In the rows, 128 means zero.
Rotation paths and how fast each direction turns (degrees each step)
Each turn is a multiple of 5 degrees from 10 to 175, or 0.
Each row of a path follows its step; steps can be skipped.

step 1: [129 119 141 126 125 127 121 124 132 138 132 122 132 131 118 129 126 121
 138 137 129 142 121 132 143 121 133 130 125 123 132 132 117 135 125 134
 135 131 129 112 128 129 134 129 133 134 134 127 133 119 135 129 137 128
 139 147 128 121 136 121 108 130 130 127 114 107 157 126 125 130]
step 8: [135 138 119 136 114 134 138 136 143 120 129 126 122 136 113 125 131 115
 135 146 131 131 140 127 135 117 131 125 136 128 128 134 126 132 141 136
 117 115 131 134 128 125 134 144 137 131 126 118 131 129 129 134 138 122
 136 125 135 113 129 124 117 134 120 122 135 115 145 129 139 133]
step 22: [127 121 135 123 119 132 128 127 141 152 135 121 125 128 128 134 124 105
 111 140 123 124 130 127 123 141 122 124 132 143 130 125 126 125 120 124
 131 129 129 130 125 124 139 134 123 136 131 122 124 119 135 116 124 114
 125 117 125 130 137 128 117 124 131 119 111 119 122 110 125 141]
step 23: [133 129 130 132 141 128 123 125 139 134 121 128 125 136 129 132 125 120
 125 145 130 137 125 126 156 125 127 127 133 132 124 143 125 127 133 134
 126 131 133 117 112 134 128 118 131 130 127 123 127 132 124 129 134 126
 112 141 132 106 133 130 132 138 113 137 122 117 139 147 133 135]
step 26: [133 124 137 123 136 128 137 118 131 135 143 109 122 132 123 129 126 125
 136 143 130 140 123 131 138 129 127 117 135 127 129 141 131 137 125 125
 120 117 118 110 109 124 123 135 136 137 123 127 131 113 130 136 124 136
 132 142 115 118 135 120 114 133 123 125 124 121 144 126 128 126]
step 27: [117 132 126 130 122 123 140 142 133 123 116 135 131 157 127 125 123 125
 137 138 141 134 118 128 130 122 139 131 136 131 132 125 134 122 137 130
 130 127 122 130 126 119 127 132 122 138 141 120 127 129 128 134 128 121
 131 122 142 117 133 131 135 115 120 111 135 123 127 123 152 132]
step 28: [135 121 121 137 129 126 131 125 131 138 131 119 134 114 133 115 121 117
 126 139 123 122 122 126 130 129 129 118 118 133 124 131 117 136 123 123
 122 136 130 123 124 126 116 123 128 136 130 115 126 112 135 127 133 110
 124 110 138 126 130 120 116 139 137 120 118 127 128 103 131 140]
step 30: [138 125 130 127 138 136 114 135 128 124 120 128 126 132 124 133 117 120
 134 139 125 139 127 128 132 122 130 137 133 125 121 125 138 127 133 131
 120 123 128 115 123 146 125 132 131 127 131 112 141 124 132 136 134 111
 132 114 140 119 125 126 129 124 119  98 129 124 138 137 136 136]
step 42: [119 122 128 115 130 127 131 138 140 121 125 127 136 139 125 130 115 119
 126 131 133 150 118 122 139 133 126 125 124 136 128 135 132 118 125 134
 113 118 119 101 121 125 139 115 132 133 129 114 143 134 138 128 136 123
 127 136 134 117 136 118 125 130 129 120 127 124 133 133 127 123]
Directions:
[127 126 125 129 126 128 127 130 126 129 128 124 132 129 127 126 130 128
 128 127 131 130 124 127 127 128 129 126 128 129 125 126 126 129 125 125
 125 127 128 125 127 126 127 130 128 129 129 127 126 127 130 127 130 133
 131 130 127 129 127 132 132 129 132 128 130 126 128 128 132 126] => 45
[131 129 127 127 125 127 130 128 126 128 129 128 129 128 129 129 132 128
 131 129 131 127 129 127 129 127 129 129 129 126 126 130 132 130 128 131
 126 129 128 128 128 129 126 129 130 124 131 125 130 131 129 125 129 126
 129 129 131 130 126 127 127 130 130 124 131 129 127 124 124 132] => 35
[127 130 128 129 127 130 128 128 129 127 128 124 130 131 128 134 128 127
 129 128 128 129 129 132 128 125 133 129 127 132 131 131 130 128 128 126
 130 129 126 127 127 127 128 128 128 124 127 128 130 128 126 125 127 129
 125 125 129 131 128 129 132 126 128 131 126 127 127 126 129 127] => 160
[129 128 125 126 122 130 129 126 125 133 126 128 129 130 127 124 128 126
 131 128 127 128 127 130 129 128 128 127 127 126 129 126 128 126 128 127
 128 128 126 131 127 128 126 129 128 125 125 129 126 127 127 129 129 128
 125 128 124 129 127 127 126 133 127 130 123 125 128 130 127 131] => 120
[129 126 131 127 129 132 131 128 128 131 127 125 126 125 127 132 129 133
 130 129 129 126 126 128 126 128 124 127 127 129 130 130 126 126 126 129
 130 130 128 129 127 129 129 129 128 129 131 130 126 126 130 128 129 126
 125 127 129 126 129 128 128 129 134 131 128 128 125 128 127 129] => 115
[129 128 124 132 125 129 129 126 130 126 129 130 128 126 128 130 127 126
 128 127 123 129 127 128 129 129 129 128 127 128 129 125 122 128 130 130
 127 127 129 129 129 124 129 129 125 127 129 127 129 125 126 125 130 127
 129 129 131 130 128 126 124 128 132 129 131 130 126 127 129 128] => 110
[127 127 127 129 130 129 131 132 129 128 132 132 128 133 129 130 128 128
 128 129 128 128 127 128 130 126 129 128 127 130 125 125 128 127 130 131
 128 134 127 131 130 128 129 126 133 127 127 131 126 127 128 128 129 128
 127 131 126 127 126 128 130 128 129 130 129 131 128 129 131 131] => 175
[129 126 128 127 128 125 126 129 124 128 124 129 128 124 129 129 128 130
 125 131 130 132 123 128 127 126 130 128 128 128 128 127 129 125 131 131
 130 127 128 125 128 124 127 126 129 127 126 133 132 127 129 126 130 127
 127 128 129 128 129 128 125 129 126 129 127 129 128 127 128 129] => 175
